50 stands for zero in the data rows.
Here is a table of points, one per row:
52;14;65;65;19;33;52;66;23;58;46;73;54;26;63;58;57;20;43;32;41;40;47;67;39;53;32;55;65;67;63;60;53;40;55;37;54;63;49;64;40;27;62;52;24;28;44;31;53;60;73;41;60;57;45;70;68;59;54;32;60;64;24;48
56;58;56;28;54;61;72;64;38;54;44;38;25;43;40;39;68;46;60;48;47;74;51;68;43;49;71;51;62;46;74;48;49;68;52;24;50;51;50;45;39;69;61;42;82;49;45;66;48;63;36;55;50;28;57;75;76;50;43;39;49;46;74;48
48;54;62;55;50;62;59;57;39;64;51;35;56;65;61;24;43;46;54;30;46;37;31;46;39;53;66;57;60;42;45;47;39;85;44;42;66;43;38;57;64;55;50;56;55;39;33;45;15;27;57;51;77;43;50;44;17;29;50;36;61;34;57;35
24;55;54;51;50;55;74;65;42;24;54;52;62;71;54;58;45;30;57;57;75;59;66;29;54;45;27;57;49;46;67;62;51;36;80;38;43;52;55;52;30;49;59;32;51;50;59;49;60;42;46;52;58;50;73;25;51;16;45;35;45;37;46;34
47;59;61;64;78;46;32;76;65;40;38;62;36;72;56;57;43;39;52;58;33;64;49;14;37;23;50;54;78;61;29;81;57;40;42;46;46;43;77;56;51;50;65;62;47;50;35;50;44;63;56;49;56;70;50;64;47;55;33;37;36;56;59;52
41;52;65;48;48;42;47;71;41;50;49;36;47;43;53;37;67;34;36;57;25;46;30;20;38;39;68;40;24;31;24;41;48;30;64;53;37;73;33;56;33;68;43;25;41;53;44;30;41;48;39;57;41;48;19;33;56;54;53;58;32;40;57;68
58;49;23;45;44;61;35;57;51;21;67;40;44;59;40;69;51;51;39;57;48;32;51;65;38;49;47;26;71;37;67;46;19;56;64;69;58;50;54;60;53;44;35;48;63;40;44;31;51;30;22;55;69;37;29;58;55;71;49;48;52;57;43;77
48;50;51;26;56;33;57;74;45;46;80;45;61;47;54;56;46;62;38;61;64;71;60;63;50;50;63;54;29;43;20;44;41;42;39;49;50;36;69;50;40;62;48;46;43;66;43;71;38;26;47;34;66;37;50;42;58;66;41;47;45;60;31;18
72;45;50;63;57;40;50;42;28;52;52;48;56;51;65;50;11;51;75;46;59;30;59;43;57;34;40;43;46;67;60;13;64;35;52;29;27;41;37;38;49;78;35;66;51;32;45;43;38;58;23;51;47;69;48;42;60;58;76;55;48;59;55;37
74;48;71;55;63;42;57;35;46;42;54;82;63;57;29;72;45;61;56;55;62;61;21;58;30;45;49;44;41;58;53;67;40;47;40;50;25;44;33;58;63;46;06;31;06;45;78;53;64;74;60;45;73;30;66;55;45;50;37;73;79;45;68;51
50;35;52;42;58;38;48;20;36;56;68;46;35;62;62;35;45;48;40;60;64;74;55;57;32;40;34;69;46;52;49;57;74;64;41;63;65;49;65;37;45;56;43;33;27;48;66;49;44;44;59;56;42;54;38;58;31;51;70;54;30;25;51;64
48;50;31;56;43;58;48;44;87;57;77;31;63;59;40;49;42;51;18;27;43;43;58;59;74;35;32;44;43;74;55;78;38;69;55;38;18;50;45;58;37;30;66;44;44;77;46;54;53;81;48;47;50;53;45;65;32;30;65;71;64;87;44;46
50;76;75;72;37;55;36;36;51;41;52;43;63;80;40;40;53;48;46;64;51;32;40;44;65;63;52;63;48;54;71;56;59;56;47;42;29;46;45;40;56;36;50;59;71;82;73;52;41;31;53;21;29;36;62;70;56;73;68;46;48;37;34;45
56;43;64;77;49;44;69;37;57;51;52;67;27;55;66;32;50;60;32;61;77;56;46;64;61;65;29;35;51;13;38;51;38;44;58;37;52;67;49;21;59;50;71;45;72;47;40;56;46;56;46;49;65;64;48;41;50;69;34;42;43;55;58;58
55;44;65;44;65;72;61;25;65;59;15;61;29;63;49;63;36;54;49;51;52;59;55;51;40;69;27;43;32;80;51;49;17;55;43;49;53;55;36;56;45;41;46;62;28;46;47;67;66;39;52;05;60;26;29;38;68;58;46;53;18;65;59;54
40;45;23;58;70;50;62;23;66;68;35;39;70;61;69;68;55;69;18;40;36;83;27;48;63;72;53;41;59;43;69;47;62;38;63;49;20;46;48;76;52;28;63;38;41;39;68;64;19;41;44;63;43;60;44;70;53;39;56;57;53;50;55;20
61;44;37;68;61;59;26;56;61;59;51;57;57;25;26;43;52;26;41;45;60;45;66;56;21;69;46;52;45;69;35;50;50;34;43;44;33;53;61;54;64;49;66;54;79;47;54;40;75;35;48;67;58;40;49;46;49;51;46;57;42;40;49;55
65;39;43;46;17;49;65;58;54;63;49;57;41;46;43;68;52;66;57;59;67;56;57;48;69;41;71;60;22;46;45;56;67;39;35;34;80;81;25;62;67;46;50;68;36;65;44;52;40;27;33;63;24;71;60;74;43;35;39;54;43;27;56;59
43;35;26;14;40;54;43;26;61;56;25;35;52;29;52;59;58;56;35;62;57;21;70;54;55;43;60;48;84;42;32;78;61;42;48;57;27;17;21;38;57;73;48;54;50;55;38;36;59;64;44;43;72;34;49;50;40;38;51;34;40;46;40;47
32;72;55;34;45;47;63;51;50;56;78;57;37;50;37;53;56;51;44;38;43;25;51;49;70;65;66;67;41;41;54;32;51;28;11;56;59;53;56;53;52;47;66;45;45;01;63;46;38;60;34;46;46;45;65;53;47;46;61;50;36;50;52;55
44;48;26;47;58;53;66;48;74;61;40;61;84;60;70;61;48;44;59;49;34;65;63;59;62;56;45;56;42;58;42;42;54;39;37;67;47;38;43;32;27;22;56;58;63;70;77;13;65;59;51;67;62;62;37;43;55;50;38;38;86;49;48;85
47;69;53;38;54;03;25;45;47;42;28;36;61;38;56;59;61;50;48;40;46;67;36;51;52;46;39;45;36;74;57;39;42;47;56;44;56;58;47;35;56;37;68;43;38;60;22;57;52;48;55;56;58;53;89;46;24;65;69;31;73;41;49;70
44;39;54;55;48;55;45;55;59;42;43;31;70;41;64;20;63;48;51;50;47;48;43;67;53;66;42;74;49;58;35;50;73;56;70;53;56;66;63;45;54;55;10;84;53;26;43;74;63;42;13;54;42;49;61;62;35;42;27;54;45;52;65;64
45;47;66;41;48;49;43;57;13;26;33;78;17;20;62;31;40;49;57;31;67;51;46;25;66;46;51;58;55;46;27;33;53;40;38;93;49;31;38;86;75;41;44;48;60;81;69;79;51;58;39;47;31;19;46;49;44;32;51;66;56;56;67;72
48;48;49;54;49;63;38;64;63;39;60;37;36;31;40;49;64;64;65;66;38;52;36;45;59;35;36;62;96;56;67;36;48;51;32;53;53;69;28;30;40;41;42;28;58;56;36;56;43;28;69;75;58;64;57;38;38;41;61;61;32;71;52;21
42;51;21;61;54;27;61;68;63;56;51;64;41;45;57;55;76;76;60;42;75;38;40;53;55;63;64;39;59;62;57;57;36;61;53;50;62;37;64;29;45;68;31;47;77;51;47;23;59;45;58;22;35;58;48;46;53;48;59;73;33;43;45;50
54;37;48;41;49;53;39;62;70;73;78;50;42;37;30;46;39;50;81;53;41;66;40;45;38;58;46;49;60;27;59;50;34;51;51;54;44;34;50;52;37;45;61;71;35;44;50;58;66;54;45;51;25;58;40;45;49;65;51;17;64;19;39;36
46;46;34;58;48;83;52;27;39;09;46;39;52;58;45;48;63;64;46;41;54;68;62;54;42;24;77;31;44;65;54;61;44;40;33;55;56;72;52;55;46;64;51;56;59;35;50;52;48;58;56;57;44;66;38;30;59;62;54;34;68;48;20;48
42;28;61;55;30;40;49;46;69;55;39;40;67;61;51;35;43;58;57;60;33;41;74;45;19;71;46;26;41;30;55;39;34;48;39;38;76;32;60;75;55;68;28;41;69;48;69;57;44;52;58;51;47;59;80;53;43;43;55;57;58;59;36;62
60;99;75;44;43;49;27;66;34;52;38;39;39;42;59;49;61;43;44;45;48;41;83;49;50;47;47;41;43;49;49;60;50;52;59;35;62;29;53;32;40;29;36;51;39;31;56;39;53;62;66;68;28;52;16;53;37;46;39;52;63;56;58;21
35;47;64;31;73;52;70;42;45;42;52;60;59;65;40;54;54;27;70;43;47;39;29;67;54;52;44;73;33;45;71;66;48;51;61;66;65;41;53;43;57;60;62;60;47;75;30;62;43;62;46;67;37;53;46;54;52;68;56;93;41;67;40;46
44;74;30;49;43;33;34;39;57;58;68;62;55;49;58;26;55;32;65;57;34;56;58;54;67;30;59;21;63;60;53;52;70;53;61;46;64;54;46;65;56;56;55;58;57;38;50;77;63;50;70;41;71;46;46;27;80;54;34;66;63;50;44;58
64;49;44;63;53;44;53;43;46;49;44;73;59;31;24;42;24;66;41;73;39;47;52;44;62;41;56;74;34;42;48;16;54;78;81;47;65;39;54;65;44;54;65;66;63;45;43;25;59;65;82;63;39;51;44;42;32;57;38;48;33;42;47;51
48;61;55;51;44;64;42;63;35;56;62;50;67;74;37;55;41;57;43;44;50;56;45;63;26;62;60;46;65;35;38;34;71;58;57;61;47;58;45;24;69;37;49;55;34;58;44;58;53;64;74;40;32;64;57;46;75;25;67;31;37;67;66;62
55;20;55;37;54;51;42;56;30;45;44;51;28;45;53;70;21;39;58;41;39;36;46;35;73;60;58;43;46;41;50;44;65;73;44;71;56;67;61;46;55;69;51;32;52;60;76;30;60;42;48;33;40;45;59;47;46;57;20;45;63;66;62;38
63;68;36;63;48;82;56;36;46;77;35;28;44;40;54;66;71;63;60;57;59;19;56;45;47;37;44;59;40;38;39;61;45;53;52;63;51;61;99;53;48;49;57;38;43;65;29;53;45;42;52;57;67;50;60;47;78;45;67;56;61;32;49;45
There is one direction along which these points spread out most. Take the direction at right angles to it along which they spread out most. Go by this last direction. Where along it does each point below lie, from 0 to 99? The average is 50, and the first point in the table lies past the average. One standard deviation of the points above along it is 16.
44;74;30;49;43;33;34;39;57;58;68;62;55;49;58;26;55;32;65;57;34;56;58;54;67;30;59;21;63;60;53;52;70;53;61;46;64;54;46;65;56;56;55;58;57;38;50;77;63;50;70;41;71;46;46;27;80;54;34;66;63;50;44;58 44
50;35;52;42;58;38;48;20;36;56;68;46;35;62;62;35;45;48;40;60;64;74;55;57;32;40;34;69;46;52;49;57;74;64;41;63;65;49;65;37;45;56;43;33;27;48;66;49;44;44;59;56;42;54;38;58;31;51;70;54;30;25;51;64 56
74;48;71;55;63;42;57;35;46;42;54;82;63;57;29;72;45;61;56;55;62;61;21;58;30;45;49;44;41;58;53;67;40;47;40;50;25;44;33;58;63;46;06;31;06;45;78;53;64;74;60;45;73;30;66;55;45;50;37;73;79;45;68;51 99
65;39;43;46;17;49;65;58;54;63;49;57;41;46;43;68;52;66;57;59;67;56;57;48;69;41;71;60;22;46;45;56;67;39;35;34;80;81;25;62;67;46;50;68;36;65;44;52;40;27;33;63;24;71;60;74;43;35;39;54;43;27;56;59 44
43;35;26;14;40;54;43;26;61;56;25;35;52;29;52;59;58;56;35;62;57;21;70;54;55;43;60;48;84;42;32;78;61;42;48;57;27;17;21;38;57;73;48;54;50;55;38;36;59;64;44;43;72;34;49;50;40;38;51;34;40;46;40;47 43
58;49;23;45;44;61;35;57;51;21;67;40;44;59;40;69;51;51;39;57;48;32;51;65;38;49;47;26;71;37;67;46;19;56;64;69;58;50;54;60;53;44;35;48;63;40;44;31;51;30;22;55;69;37;29;58;55;71;49;48;52;57;43;77 37
42;51;21;61;54;27;61;68;63;56;51;64;41;45;57;55;76;76;60;42;75;38;40;53;55;63;64;39;59;62;57;57;36;61;53;50;62;37;64;29;45;68;31;47;77;51;47;23;59;45;58;22;35;58;48;46;53;48;59;73;33;43;45;50 33
44;39;54;55;48;55;45;55;59;42;43;31;70;41;64;20;63;48;51;50;47;48;43;67;53;66;42;74;49;58;35;50;73;56;70;53;56;66;63;45;54;55;10;84;53;26;43;74;63;42;13;54;42;49;61;62;35;42;27;54;45;52;65;64 44
48;48;49;54;49;63;38;64;63;39;60;37;36;31;40;49;64;64;65;66;38;52;36;45;59;35;36;62;96;56;67;36;48;51;32;53;53;69;28;30;40;41;42;28;58;56;36;56;43;28;69;75;58;64;57;38;38;41;61;61;32;71;52;21 27
72;45;50;63;57;40;50;42;28;52;52;48;56;51;65;50;11;51;75;46;59;30;59;43;57;34;40;43;46;67;60;13;64;35;52;29;27;41;37;38;49;78;35;66;51;32;45;43;38;58;23;51;47;69;48;42;60;58;76;55;48;59;55;37 49
54;37;48;41;49;53;39;62;70;73;78;50;42;37;30;46;39;50;81;53;41;66;40;45;38;58;46;49;60;27;59;50;34;51;51;54;44;34;50;52;37;45;61;71;35;44;50;58;66;54;45;51;25;58;40;45;49;65;51;17;64;19;39;36 41
56;58;56;28;54;61;72;64;38;54;44;38;25;43;40;39;68;46;60;48;47;74;51;68;43;49;71;51;62;46;74;48;49;68;52;24;50;51;50;45;39;69;61;42;82;49;45;66;48;63;36;55;50;28;57;75;76;50;43;39;49;46;74;48 33
46;46;34;58;48;83;52;27;39;09;46;39;52;58;45;48;63;64;46;41;54;68;62;54;42;24;77;31;44;65;54;61;44;40;33;55;56;72;52;55;46;64;51;56;59;35;50;52;48;58;56;57;44;66;38;30;59;62;54;34;68;48;20;48 37
